Each row is where one point has got to under a steady rotation. How many steps took it there?
The counts run from 0 to 616.
[ 16  -1  -6   2  11  31  30 -22  20 -12  -4  17  22  54  55 -21  22  14
  26   1 -19  30  53   7  27 -10   0  -2  26 -13  -2   0  -2  12 -17  33
   5  21  20   1  26  -2  -3  -5  36  24 -28 -29  11  -5  11  -1  46  12
  19  -9  30  -9 -22  31   2   1 -12  12  -3  25   8 -15  10  -5 -10 -30
  63 -23  10  20 -13 -36 -10  -7 -45  -6  -8]  491
[ 16  -7 -26  16   3  22 -20 -30  27  29  -6 -35   4  47  54  -8  13  24
  30 -20 -10  19  29  12   7  -4  10  19  28  -3 -23 -26   1  10  -6  -4
   2 -16  47 -26  27   6  -5  -5  38  13 -34   0 -16  15   0  -8  40  25
  19  22 -21 -21  -4   2  -4  -7  -1  -8 -23 -21   7 -25  -7  13 -13 -54
  64 -26   0  14  -8 -11 -11  -2 -13   4  16]  532
[ 14  14 -20  15 -10  22 -22 -39  55  -5  27  -4   4  13  53  -3  15  26
  20  -6 -24  28  25  25   9  12  39 -11  15 -24   6  -6  -2  18  -9  19
 -10  -5  20 -34  27 -12  -3  -5  23  -3 -30   2   6   4 -19  -6  50  34
  11  34  19 -26  -6  -7  11  -5  14   1 -18   9  27 -32  -7  -8 -12 -47
  39 -51   4   8 -26 -26  -3  -2  -7 -17 -15]  246
[ 16  -6 -36   9  -5  24 -14 -18  32   1 -24  26  -6  46  17  -9  12   4
  35 -28  -7  30  10  14  31 -42  24  19   6  -8 -31  -1  20   5 -12  27
  -4  12  59  -5   4 -23   4 -10  11   0 -23   3  -4   0  15  39  52 -13
 -11  25  -6 -19  12   2  22   1  25  -2   5  21  23 -20  -7  22 -10 -21
  42 -59  -2  21  32 -11  17  17   7   7 -24]  54
[ 21  13 -21  24   4  12   2  -6  21 -29   0   0  13  41  25   7  31  35
  42  15  -5  17   1  12   1  -4   5   5   8 -30 -10  -6 -12  27 -29  17
  12  10  24 -11  10   3 -15 -15  23 -30 -11 -12   2  24 -16   5  48  11
  -4  30  46   9  -9  15  23   7 -15  15   2  30  16   1 -24  15 -21 -41
  57 -61  15  24  -4 -38 -22 -18 -21  -5  -4]  548
[ 16  11 -29   7  -7  25  23 -21  37  12  23  25  -4  11  34  12  -1  36
  30 -24 -11  14  35  13   3 -28   9  27   4   8  27  20   1  11 -35  29
 -20  -3  37 -10  13   5 -20 -26  35   9 -39  27  29  -1   3  -7  12  11
 -18   9   0  25  37  10  18  23  28 -38  -7  16  -7   4   0  37 -24 -44
  53 -39   0  14 -13 -16  -5  -8  -2 -12 -20]  566
[ 12 -26 -29   8 -18   1  -6   2  35  -2 -27  27 -11  41   3  10  11  28
  39 -16 -17  28  19  18  26 -31  12  15   5  -5 -32   1  15   3   6  30
   2  13  35   2   3   0 -14  -8  14  11 -21 -10  21  25   5  46  46 -18
 -12  42  -6  -7   8  -1  12  10   3 -18  23  31  17  -5  -5  42 -29 -22
  32 -80  -5  23  16  -2   0   9   0   3 -48]  56
[  8 -13 -17  20 -15   1 -26 -35  20  20  -7 -23  16  68  49   9  20  34
   4 -17  -7   9  14   0  13   2 -14  17  41  17 -23 -22   8  14  32   6
   9  -3  36  -6  26   9 -10  -9  40  10 -28 -20   2  15  -2  -3  23  38
  22  28 -19   4  11  12  -1   3 -20 -21 -14  -4 -14   1   3  15 -29 -57
  68 -25  -1  16 -18  -4 -13   7  -7  -1 -16]  530
[ 25   3 -30  -9 -14  32 -10 -28  46  11  -7  16 -15  30  33  -5   0  27
  26 -32 -37  23  42  25   0 -29  41  -5   9 -10  -9   2  -6  11 -13  23
 -16  -7  40 -14   0 -11 -14 -12  11 -11 -35  19 -17  -3   8  19  50   4
   0  23  13 -17  17   3  22  11  19   2 -10  12  13 -28 -14  32 -21 -20
  43 -63 -13  14  -7 -21  -2  18   6  -3 -13]  346
[ 11  -3 -28  -1 -22  19  -6 -24  49   5  -9  25 -18  20  17   4  12  26
  25 -32 -33  30  41  28   4 -20  47   5   8 -10  -4   0  -4   7  -4  22
  -9  -1  35 -22   2  -6 -18  -7   7  -6 -35  23 -16   3   8  25  47  -8
  -6  33  16  -5  17  -4  26  10  25  -4  -7  20   6  -4 -12  40 -10 -25
  29 -72 -11  17  -9 -13 -10  23   8   0 -20]  347
[ 12  10 -18  30   3  31  26  25  11  12  -2  12  26  34  11  -2  33   0
  58  -1   3   6  28  15  12 -14  -4  27  15  -3 -10 -10  -8   5 -29  25
   8  13  38 -11  -5  -5  -9 -11  20  -9 -12  -2  11  24  18 -12  31 -24
 -21  16  28  34   5  21  23  40  19 -12   7  42 -12   1 -13  14   3 -42
  70 -64  17  16 -11 -14 -26  -3 -18   9  10]  554
[ 16   3 -24  33 -14  17  -3  -9  27 -24  10   2   9  22   6  25  34  40
  42  19   6  29   9   2   7   4   3  34   8 -17   8  -8  -6  47 -12  13
  -7  23  33 -21  20  17 -29   5  34 -29 -20  -5  19  27 -25  12  42   9
 -14  30  27  10   0   6  29  10   4  -6   4  20  11  12  -2   8 -11 -43
  38 -55   4  28  -5 -19 -16 -17 -18 -14  -1]  88
[  7  17 -22  41  -6  29 -13   4  23  -5   6  19  22  41  12  -4  32   3
  30  12  -2  10 -10   4  33 -11  10   7   5  -6   1  16   4  26  -4  41
  -7  26  25 -11  19  -4  -3 -18   5 -30  15 -17  25  17   4  11  47  -6
  -8  38  38   4   8  28  31   2   9  -7   0  38  40 -28  25 -11  -6 -46
  59 -65  15  12  13 -27   1  -6 -28 -16 -24]  382
[  2   2 -29  20   3  15  -8 -37  14   4   1   1  -7  70  32 -17  19 -13
  19 -19 -10 -10   2  -5  27 -26   8  42  19  23  -6  -7  23 -13 -11  36
  -2 -10  41  -2  25  -3  -1 -15  24   5 -14 -19  19  14  17   5  39  11
  17  27 -14   4  10   6  18  -5  16 -30 -10  22  22  -9  13  18 -26 -55
  60 -33  14  30  26 -23  16   7  -4 -10 -11]  168
[-15  -9 -19  22  -9  34   1  -4  -2   3  -7  41  -4  44  24  14  21 -20
  45 -10   4  24  39   4   9 -32   7  40  21  18   6 -11  13  -5  -2  22
  -2   7  26 -26  25 -11 -12 -14  24  17 -19 -17  22  25  23  14  55 -18
 -16  13  -2  14   1   5   8  17   8 -27  -2  41   3   3  11   9   2 -60
  35 -52  26  17  21 -16  11   3 -18  -2  -6]  162
[ 14 -11 -17  13   5  16   2 -24  12  -3 -15 -13  33  64  51  -8  29  32
  25  -4   3   9  22   2  20  -2 -22   4  42 -10 -18 -19  15  28   5   8
   9  27  39   1  21 -12 -18  -8  48   1 -35 -16   2   2  16   1  28  24
  26   2   5  20   0  27  10  -2 -17   5 -15   7 -10   6 -10   5 -19 -42
  75 -25   5  22 -15 -17 -26   7 -17   5  -1]  198
[ 13 -26 -21  14 -26   5   5   6  33  33 -13   1  22  43  25 -24  22  25
  25 -17  -2  15  35  -2  46 -18  -9  24  40  14 -36 -18  11  -2  11  20
   4   8  58  -1  22 -13  -9   8  43  20 -23 -20  19  18  19   8   7  10
  -3  12 -29 -12   8  10  -7  16  21 -27  18   7  -3 -20   4  13 -18 -28
  69 -46   2  28  -8  11  -8  10  -9  15 -26]  66
[  9   8 -33  24  -9  10  -1 -24  28  11  11  27  21  48  10   9  13  19
  13 -21 -32   2  -6  10  21 -33  23   7  -7   1 -11  29  16  10  11  46
  -7  16  33   4   7  -8   3 -28   6 -24  -2   0  25  -9  15  30  42   5
   3  28  11  -3  27  33  34  11   3 -23  -1  30  27 -15  16  10 -32 -32
  59 -59 -15  17  11 -20  14   1 -11  -5 -31]  50
[ 10  12 -23  14  22  31  17 -12  15   5   1  16  27  40  56 -15   8  20
  39 -10   4   1  -5   6  19 -24 -24  -4  22   4  -6  20  25   2 -22  27
  10  13  37   6  14   4   5 -34  37  29  -4 -13  43  -6  14 -13  24  10
  -2  14   6  20  17  25   1   1   1 -27  -4  25  11 -35   0   8 -15 -50
  78 -29  19  -3  -6  -4 -10 -13 -29 -12 -27]  38
[  6  -7 -36  25 -23   2  -9  -4  20  -5  -8  25  12  33   7  17  16  19
  38 -17   6   9 -15   1  15 -41   6  17  -3   4 -21  27  23   3   8  34
  -5  18  43  -1  19 -27  -1 -19  22 -13  -7  -6  29  15  12  39  34  -2
 -19  42   2  -6  21   4  26   5  25 -28   0  24  32 -20   6  15 -22 -29
  54 -62   4   6  24 -10   4   1   4   0 -32]  282
[  8  -7 -37  18   7  14   6 -39  43   7  -4   0 -12  46  37  -8  12  22
  24 -18   1   3   1   0  27 -23  -1  44  18   7 -10 -10  21  -2 -19  23
   1  -1  55   3  12   9  -1 -15  49  23 -22  -1  33   2   5   7  22  14
  -4  25 -31  14  27  -1   6  -5  18 -51   7   7  12   0   0  42 -34 -54
  56 -37  -3  20  16  -4   9  -7  -4  -7 -28]  400
[  9   7 -17  34 -21  29 -10 -13  -2 -17   8  17  28  46  22  29  33  15
  39  14  -2  14  20  13   4 -11  -2  13  18  -8  -1  -8 -13  43   9  19
   7  25  21 -20  25  -9 -22  -6  18 -39 -15 -21   4  23  -7   9  57   8
  -2  20  40   5  -9  27  22  21 -23   6  -2  23  12  -3   4 -12   3 -46
  59 -59  17  22  -3 -42  -3 -10 -26 -11  15]  90
[ 20  23 -31  37  -1  10  -2   0  24  18  11   0  15  26   6   5  19  35
  29 -11  -3   8   1  -1  21 -19   2  23  -3  -1   1  13   7  36 -37  27
 -27   8  52 -13  22   9 -19 -14  29 -40 -14  31  11  -1  -3 -14  20  17
 -10  33  29  20  30  36  39   8  23 -36 -19  10  22 -18  10  11  -8 -30
  72 -45   0  21  -3  -7 -20  -9  -6 -13 -11]  440
[  8 -12 -12  -5 -18  20 -19 -13   5  13 -23  21 -10  49  50   2   2   9
  42 -31  -4  11  52  16 -13 -46   4  14  43  37  -8 -14   2  -8   4  12
   4 -21  17 -19  28  -2 -28 -23  22  14 -32 -20  -9  22  15  -2  48  -2
   2  30   1   2   0   3 -10  11  -9  -6 -17  31  -9 -19 -22  32 -24 -49
  47 -50  26  11   9 -14  -3   6   2  -2 -21]  230
[ 16  17 -24   9   7  25  14 -39   8 -13  27   8  -7  40  47  -2  12  14
  28 -18 -18 -12  33  14  -8 -30   9  32  11  13  17   6  -4  -6 -39  33
  -8 -16  30 -11  29 -10 -21 -22  34  -5 -39  13  11   7  -2 -18  40  21
  11   4   9  22  13   7  25  15   9 -21 -18  23   5   6 -12  24 -29 -55
  58 -32   9  21   3 -40   0 -18  -3 -10  12]  334
[ 16  11 -29  34   2  21 -19  -5  22  21 -10 -21  45  41  19  12  28  16
  53  -7  -8  20  -6  26  14  -5  -5 -16  14 -20 -33 -12  -6  25  13  -7
  10  13  39 -15  -1  -3   1  -8   7 -21  -8  -5  -7  11   7  12  42   3
  -3  42  19  -4  10  27  21  11  -7   8  -6   5  12 -36 -19  -3   5 -47
  65 -59   4  -3 -25 -11 -21   2 -12  10  11]  543
[ 13  10 -21  23   4  31   2  -6  48 -14  12  24  15   2  41  16   8  39
  41 -10  -6  51  29   6  10   4   8   4   7 -14  18  27  19  38 -20  11
 -21  20  36 -23  43   5  -9  -3  36  -1 -36  16  30  -5  -8   9  43  13
 -11  18  17  -2  14  18  15 -10  16 -14 -19  15  29 -27  18 -14  -4 -38
  58 -32  14   8  -8  -8 -10 -17 -13 -29 -23]  146
[ 12 -12 -23   9 -29   4 -12 -26  38  -8   8  11   1  37  28 -24  39  12
   8 -17   7   2  17   8  17  -5  16   5  26   1  -6   1  23   7  24  36
  -1   7  31 -14  21 -50 -20   2  23 -15 -37  -8   2   3  11  13  30  16
  13  35  17   2  -6   0  21   7  27  -4 -26  43   0   9   3   5 -17 -28
  50 -64   6  24  -6  -7 -20  27  19   1 -33]  354
[ -7  -6 -24  27 -29   9  -5 -18  17  -3  10  33  11  39   6  45  14  36
  20 -10 -24  21   8   5  12 -28  14  20  -4  -2  17  31  10  29  14  33
 -16  23  29  -4  28   4 -17 -18  23 -24 -14  -1  34  10   3  39  48  10
 -13  27   5   6  38  29  25  13  -7 -26  -4  19  13  -4  27  11 -28 -36
  41 -53 -17  17   8 -20  24 -10  -6 -14 -35]  509
[ 17 -33 -17  18  -6 -20 -10 -19  14  -1   4 -18   2  66  33  -7  29  29
  14 -13   0  -3  11  -5  11  -9  -6  31  17  11 -25   3  17   0   9  28
   6 -11  35  -5  49   0  -6  -8  42  18 -30 -22  15  40  -4   6  35  29
  26  31 -14  -8 -13   1  -4  -4  -7 -15 -15  15  25   7   7  12 -45 -42
  71 -29   5  29   9 -13 -15   5  -2   3 -17]  69
[  1  -8 -14  13 -22  10   0 -14  35  15  25  12 -14  19  38   3  16  28
  20 -18   2   7  39   8  -3 -12  15  33  18  24  21  -5  -1  -5  -6  28
 -17 -20  21 -27  37  -6 -22 -11  41  11 -38   7  34  24  -6 -18  17  23
   0  25  -6  16   9 -16   7  22  18 -42 -17  28  -8  -1   0  20 -24 -58
  47 -48  12  19 -11 -11 -14   4   9 -11 -29]  234
[ 22 -13 -24  13  28  18  24  14  18  11 -14 -14   9  57  20   0  21  23
  43 -11 -10  31  42   5  10  -3  -1  17   5 -13 -21 -13  -8  15 -36   7
   1  -3  47 -11  23  27  -6  -5  39  16 -41   8  -4  29  11  -8  36 -14
  12   8   1  15   4  26  10  11   3  -7  -4  11  -3   9 -19  27 -18 -45
  72 -28   6  25 -18 -11 -36  -1 -22  10  18]  201
[  4   6 -16   8  15  26  19  -9   1   9 -11   7 -10  58  26  11  15  -1
  37 -14 -28   4  44  16  -2 -31  18  39  11  17   3 -17 -19   2 -33  21
  -4 -16  25 -17   6  21 -18 -16  19   1 -30   0  -5  16   9 -11  47 -11
   7   8   7  28  18  23  22  33  -4 -19   1  24 -14   7 -10  36 -11 -57
  57 -45   6  31  -2 -27  -7  -3 -19  -5  15]  102
[ 20  -4 -15  13 -50  10  -1  -7  56  13  16  25  15  12  25 -20  26  36
   9 -16 -14  14  41  14  28 -15  22   1  28  -2  -1   8   1  14  21  35
  -8  11  28  -5  11 -39 -27   2  27 -20 -26  -1  15   2   1   8  13  28
   0  29  18   1  -3   0  12  24  26 -14   4  25  -1 -21   1   9 -17 -18
  50 -83  -6  20 -22 -12  -6  20   5  -6 -46]  352
[ 14   8 -28   2  24  22  18 -25   7  -7 -22   8 -10  58  39  -1  12   9
  29 -18 -15   9  30  11   0 -23  -8  17  26   9   3  -3  11   0 -34  17
  -6   1  35  -3   8  17 -15 -28  32   4 -38   1  -2   3  18  -9  45  -9
  10  16  14  40  14  23  23   5  -1 -15 -28  41 -15  17 -16  48 -19 -39
  58 -32   7  19   1 -16 -21   6  -4  -7   2]  561
[  1  -3 -37  34  -8  14 -24 -24  43  22  -6 -14   4  40   3   7  34  17
  27 -25 -20  21   2  23  29   9  29  20  -5 -24 -27 -17   8   8  26  13
   0   8  50 -17  -4 -12   6  -1  21   2 -19  14   1   3  11  30  46  -2
  -9  45 -12  -4  32  -9  25   9  23 -29   9  13  17  -6   2  20  -8 -53
  55 -63 -26  14  -9   2  -6  19   3  11 -10]  181
[ 11 -20 -16   4 -26  13 -21 -12  20   2  -5   9  -2  52  23 -22  37   4
  17 -23  -4  -3  13  15  16 -10  17  -4  24   5 -22  -1  17   1  21  33
  10   1  23 -14  23 -50 -20 -10  20  -7 -30 -21 -11  15  16  11  37   2
  16  39  25  -8 -13  -2  18  10  14   7 -33  47  14  -3  -5  10 -15 -37
  54 -64  16  26  -2 -15 -26  28  12   8 -14]  355
